Some points:
[ 21   7  22  10 -39  56  -1   3 -30 -14  57  32  69 -38 -43  -1  30  63
 -69  26  32  -9  86 -39  -5   8 -17  -8 -72 -19 -41  10 -51 -74  24  72
 -14 -43   8 -12 -14 -58  26   2  88]
[  45   32  -12   27    7  -43   -8   12   19  -17  -33   43    5   -8
  -73  -30   -1    9   47   -6   -6   28  -26   52   26   83  -24   42
   25  -18   -1   32 -127  -35   16  -17   13  -29   -7   64    5   36
   48   25  -18]
[ 26   2 105 -29  31 -13  53 -41 -20  22  59 -10  12  97  16  -7  -4  25
  20 -13 -19 -12   7   0 -50 -61  -3 -88  31  33 -39  71  18 -83  20 -25
  37 -29  -4  -6 -29  58 -34 -12 -54]
[ 18 -68 -53  -7 -99  15 -11  85  47  27 -62  19  50  15  64  -9  42  34
  32  30 -54   5 -50  -3  12 -50 -18 -29   1  10  -7 -34  33 -59   7  41
  33 -42  44   1 107  58 -50  31  49]
[ 16   4 -13 -17   8 -16  22 -16  71 -25  -7  24 -38 -24  21   6 -68  45
  31   2  16  16 -11 -98 -81 -14 -73  32  41   8 -20   5  34  63  22  43
 -46 -47  39  36 -52  11  30 -24  -7]
[ 28 -29  46  49  11  10  13  31 -79  11 -82  64 -89   3  20  -3  30  16
 -77 -21   0  22   2  -4  -2  80 -34   8 -18  21  -2  37  20  41 -80  21
 -43  35  -2 -20 -21  11 -44 -15 -14]
[ 14 -21 -36  53  31   1  -3 -14  12   0  18  42  25  18  47  51 -29   0
  58  -1  14 124  34   5  10  17 -30  17   3  27  -2  -2  -3 -63 -26   2
   4  91  26 -20  -8 -33   5   9 -26]
[ 32  58 -34 -29  77 -35  16  46 -14 113  -6  29  67   8  29 -21   4  11
   9 -16  -9 -44 -34 -37   8  -2 -10  35 -39  35  49  56 -37  -5 -15 -49
  -3  21  10 -21  14   5  -9 -26 127]
[-17 -17  23 -64   3  31  18  19 -53  14  -7  11 -35   8 -92  57  15 -29
  -4 -26 -67  21 -39 -20 -26  24  43  -8  17 -46   5 -83 -17 -13  -3 113
 -60  42   8 -25  -2 -30  17  32  52]
[  30  -79   10  -11   21   -7   24   -1   44   18   -2   31  -32  -31
    7   15  -46   34  -15  -34   54  -51  -14   37    6  -23   55  -13
   36 -127   -4  -19  -41    2  -24  -54   15  -22   42   14   10  -21
  -16   19   43]
[-15   1 -34  -4 -10 -14  61 -95  -4  -4   8 -58 -31  -6 -60  16  48   9
  33  -7   2  40 104  -4  94   0 -94   4  29  -4  34   8  58  17  28 -53
 -41 -13  22  30  23 -32  11 -35  36]
[ 45 -16   2 -15  25  25  -4  25  95 -34   2  -3  17 127 -15  -7  49 -47
 -19  -6  39  24  47 -16  -5 -40   5 127  -9 -34  17  -8  14  -3  21  20
 -26  10 -21 -12 -25  50 -19 -22 -59]
[-20  13  55 -21  -7  42  17 -27 -26 -17 -29  18  23 -21  40 -59  -4  11
  63   8  23  18  10  17  48  37  80 -16  -3 -32  -6  -3  44  49   1 -28
 -33  55  32  -2 -28  59  92  55  55]
[  32   -7  -35   38   60   36  -25   28   -2  -17  -16  -24   28  -13
   -4   31  -10   19   23    3  -32 -127   63  -11   16   33   20  -62
   54   29  -67    6   35    6    4   44  -20   23   39  -19  -27   27
   -5  -54  -78]
[  6   2  31  30 -30 -29  -1 -75 -11  -4 -51  51 -31 -17 -51  26  -3   7
   1  18  11 -44 -21 -35  37 -40  -7  -3 -12  11  69 -14  -4 127  65  49
 127  40  16 -10  24  32 -36  19  36]
[ 37 -62  -4  12  32   0   9 -18 -78  61 -46 -12 -14  50 -25   9 -47 -20
  10 120  49  -6 -39  63  10 -73 -29 -49 -21  70   9  13  45 -11 -17   3
 -37 -68 -24   4 -34  10 -38 -39 -41]
[ -53  -65   38  -31   30   32 -122   -7   31  -29  -40  -33   30   -9
    1   23   38  -34  -21   20  -19   39    4   21  -52  -39  -32  -91
   11   40    2   51  -22   62  -29  -48    4  -38    6   -7  -14   21
   -2  -59  -11]
[-13 -32  28   1  -9 -55   7  -6  50 -38 -16 -20   7 -36  -8 -29  38 -24
  -3  36 -11 -10 -10  39 -73  56  21  97  48  31 -33 -22   9 -38  12 -38
  67  42  -8 -35 -17 -53  11  13  91]
[ -37    4   -2   22  -90   10  -16   75  -17    8  -24   -4  -56  -32
   17   36  -57  -37    0   19   15  -32   87  -53    7  -24  -30   -6
    8   27   41   18  -22  -28  -17 -127  -42    3   -8  -24  -52    3
    4   40  -39]
[ -26  -22  -15  -35    3   -8   26   -9   49  -16   74    4    4   11
   20    7  -38  -40 -127   13  -80    8    5  -41   59   46   29    4
   11   35   16   -7   11   27  -15  -54  -10  -15   17   19   -6  117
  -32   10  -38]
[-38  25   2  40 -39  30  -3   4   1  82  40  14 -31  56   2 -30   6  18
 -44  32 -14 -16  59  43 -61  -9  22  48  49  18   1 -20 -37  64  -7  58
  21  11  -8  44  42 -26   7  70  12]
[ -39   19 -127   14   10   65   42   13  -60  -45   48   42   30   11
  -36   -8   77  -42   10  -43   28   -2  -48  -27  -52   13   36  -36
   35   28   -7   43   45   29   28  -80   -8  -40  -13   13  -39  -49
   -9   40  -26]
[-21  13  77  19  21  10  29  63  10  44 -62  -8   1  52   2  12   3 -17
  -9  10 -19  29 -11 -52  18  17   9 -12   3   4 -40 -33  29  26   9 -75
  27  22 -21  20  54 -45 115 -81 -94]
[  28  -30  -27  -47   17  -32  -17  -24   53  -15  -15    3   27   35
   19   13  -25   -6  -16    2    2   -1   10    3   33    0  -26 -116
   15   -5  -18    8   55   20   -6   25  -14   16 -127    7  -27    4
   -6  -24   -3]
[  25   71  -53 -115  -72  -74   12   20  -25  -23    0   19   25  -32
  -28  -19  -10  -13   21   12    9   -7    9   -7    1   19   15   25
   24   38  -19    4    1    9  -91   42   28   18   53   -7   20  -59
   23   14  -25]
[  25  -12  -47   18    5   56  -19  -41    8   22  -23 -105   19  -44
  -70  -41  -33   32   -1   15  -58   -7  -23  -12  -27 -109   26   21
  -47  -79   11   58  -10  -14  -68   24   40   22  -12  -46   33  -45
   -1   20   -8]
[  9  55  38 -16  15  32 -32  89  -9   8 -43 -84   8 -52 -12  18 -55  12
  -7  -6  25  71  16  -1  15  28  72  29 -18  14 -30   7  46 -38  56  19
  50 -17  19 104 -24 -12 -77   3   1]
[  11  -46    6  -12   -5  -45  -16   -6 -105  -37   20  -32   17  -34
   35  -68  -36  -62   -4   58    9   19    6   -2  -63   37  -36  -10
  -21  -37   25  -33  -74   18   77  -16  -41   51   44   10   31  -27
   17   30   -5]
[-127   16   -8  -32   17   12   -9  -55   27  -17  -64   68  -24   10
   31  -13  -16    3  -49   24  -26  -74  -32   15   18   -6  -15   21
  -17  -65    7   31   15 -127   38   49    8   11   13   -5   23  -45
  -31    8  -12]
[  17   20    5   17   36   22  -14  -44  -22  -95  -27   14  -52   58
   15    5  -34   72  -12   -8   -6    0   15  -10  -36  -73   73  -32
  -37  119   -1 -108   -3  -15  -10  -88  -55  -18  -26   15   23   16
  -11  -33   -5]
[ 27  34   5  32  53 -48 -69 -29  48  18  15  12 -22 -30 -10 -13  52   9
 -44  25  11 -40 -39 -17  43 -46 -34 -17   8 -32 -19 -13  37 -44  11 -24
  31 -19  37 -31  66  -1  19 127  -6]
[-40  -4  41  33  30  56  34  51   2 -59 127  -6   1 -30   6  21   1   9
 111  22 -19  -7 -24   6  12  29 -17  13 -16   1  50  22   8  -1 -35  51
  -5 -19 -49  51   2   3  15   4  11]
[  6  43 -19 -36 -31   9  -1  32  24  -8  71   0 -51 -55   6  13  39  14
   0   9  23   0 -66  63   1 -11 -41  29 -41  11 -33  -6 -16  64  21 -31
 -53 127  25  36   6   9 -27 -13 -18]
[-35 -49 -19  -3   3 -33   2  29 -81  11  20 -38   5  24  59  24  44  66
   5 -13  28  -2 -11  -8  41  56   3  52 -56 -21   6 -33 -48  46  -4   9
  34 -44  -4 -38 -41 -24  29  -1 -29]
[  34   51   19  -39  -39   30   -9 -127   10   82   26   17   20  -40
   30   34   40  -58   53    2   -7    1    9   -9  -38   65   19   43
  -80    9  -10  -12    4    5  -34  -23  -13  -51  -56   23   16   19
  -20  -18  -31]
[ 23  17 -24  31 -24  -3  -1  -1 106   5  30 -54 -25  41 -37 -13 -31  41
  29  22  13  35 -33   9 -20 113  24 -59 -39 -33  53  -8   4  -7  13  15
 -14 -22  38 -57  11 -50   5   0  -5]
[  -4   34  -51   17   -3  -21  -38   48  -77    9   88   20  -28  -60
   -2  -35    5  -38    4  -16   -8   32   25   61  -27   -8  -15   -1
   43  -83   35  -39   51  -10    5   -4   49   -5   -3  -39  -26   60
   24 -127   -7]
[ -36   44    4   46   47 -127   63  -10   -9  -33  -47  -63   19  -16
   43   37  -12  -49  -45   -3   27   20   19    9    5  -81   12  -61
   -7   23  -37   -2  -27    3  -31   86  -38  -36   -5  -16   -5   71
  -15  -41   30]
[  13  -34   13   41  -34   12   -7  -22   20    9   -6  -17   24  -15
    0  -32  -24  -34   -9 -127   20   -9   -4   57    3   -7  -24   17
    3  100   27  -15   22  -13  -10   25   16    3  -11   20  -28   -2
   43   16  -18]
[ 16  28  51  13 -63  47 -22   3  -6 -19  -9  -6  25  13  36 -18  24 -11
  26   7   1 -28 -85   6  96 -44  42  12  60 -60 -21  33 -25  17  44  28
  -2 -27  33 -58   9 -67 -58   0  35]
These points spread out most along one direction. Take the direction at right angles to it along which they spread out most. Go by this last direction. How far along it is each point below, from 0 to 99? 50 is the average, and the first point above lies past it. One standard deviation of the points above along it is 16.
[-35 -49 -19  -3   3 -33   2  29 -81  11  20 -38   5  24  59  24  44  66
   5 -13  28  -2 -11  -8  41  56   3  52 -56 -21   6 -33 -48  46  -4   9
  34 -44  -4 -38 -41 -24  29  -1 -29] 36
[ -37    4   -2   22  -90   10  -16   75  -17    8  -24   -4  -56  -32
   17   36  -57  -37    0   19   15  -32   87  -53    7  -24  -30   -6
    8   27   41   18  -22  -28  -17 -127  -42    3   -8  -24  -52    3
    4   40  -39] 34
[  13  -34   13   41  -34   12   -7  -22   20    9   -6  -17   24  -15
    0  -32  -24  -34   -9 -127   20   -9   -4   57    3   -7  -24   17
    3  100   27  -15   22  -13  -10   25   16    3  -11   20  -28   -2
   43   16  -18] 43
[ 16   4 -13 -17   8 -16  22 -16  71 -25  -7  24 -38 -24  21   6 -68  45
  31   2  16  16 -11 -98 -81 -14 -73  32  41   8 -20   5  34  63  22  43
 -46 -47  39  36 -52  11  30 -24  -7] 42
[ 32  58 -34 -29  77 -35  16  46 -14 113  -6  29  67   8  29 -21   4  11
   9 -16  -9 -44 -34 -37   8  -2 -10  35 -39  35  49  56 -37  -5 -15 -49
  -3  21  10 -21  14   5  -9 -26 127] 54
[ -36   44    4   46   47 -127   63  -10   -9  -33  -47  -63   19  -16
   43   37  -12  -49  -45   -3   27   20   19    9    5  -81   12  -61
   -7   23  -37   -2  -27    3  -31   86  -38  -36   -5  -16   -5   71
  -15  -41   30] 70
[  25  -12  -47   18    5   56  -19  -41    8   22  -23 -105   19  -44
  -70  -41  -33   32   -1   15  -58   -7  -23  -12  -27 -109   26   21
  -47  -79   11   58  -10  -14  -68   24   40   22  -12  -46   33  -45
   -1   20   -8] 77
[ 27  34   5  32  53 -48 -69 -29  48  18  15  12 -22 -30 -10 -13  52   9
 -44  25  11 -40 -39 -17  43 -46 -34 -17   8 -32 -19 -13  37 -44  11 -24
  31 -19  37 -31  66  -1  19 127  -6] 76
[  17   20    5   17   36   22  -14  -44  -22  -95  -27   14  -52   58
   15    5  -34   72  -12   -8   -6    0   15  -10  -36  -73   73  -32
  -37  119   -1 -108   -3  -15  -10  -88  -55  -18  -26   15   23   16
  -11  -33   -5] 51
[  6   2  31  30 -30 -29  -1 -75 -11  -4 -51  51 -31 -17 -51  26  -3   7
   1  18  11 -44 -21 -35  37 -40  -7  -3 -12  11  69 -14  -4 127  65  49
 127  40  16 -10  24  32 -36  19  36] 66
[ 28 -29  46  49  11  10  13  31 -79  11 -82  64 -89   3  20  -3  30  16
 -77 -21   0  22   2  -4  -2  80 -34   8 -18  21  -2  37  20  41 -80  21
 -43  35  -2 -20 -21  11 -44 -15 -14] 39
[-17 -17  23 -64   3  31  18  19 -53  14  -7  11 -35   8 -92  57  15 -29
  -4 -26 -67  21 -39 -20 -26  24  43  -8  17 -46   5 -83 -17 -13  -3 113
 -60  42   8 -25  -2 -30  17  32  52] 49
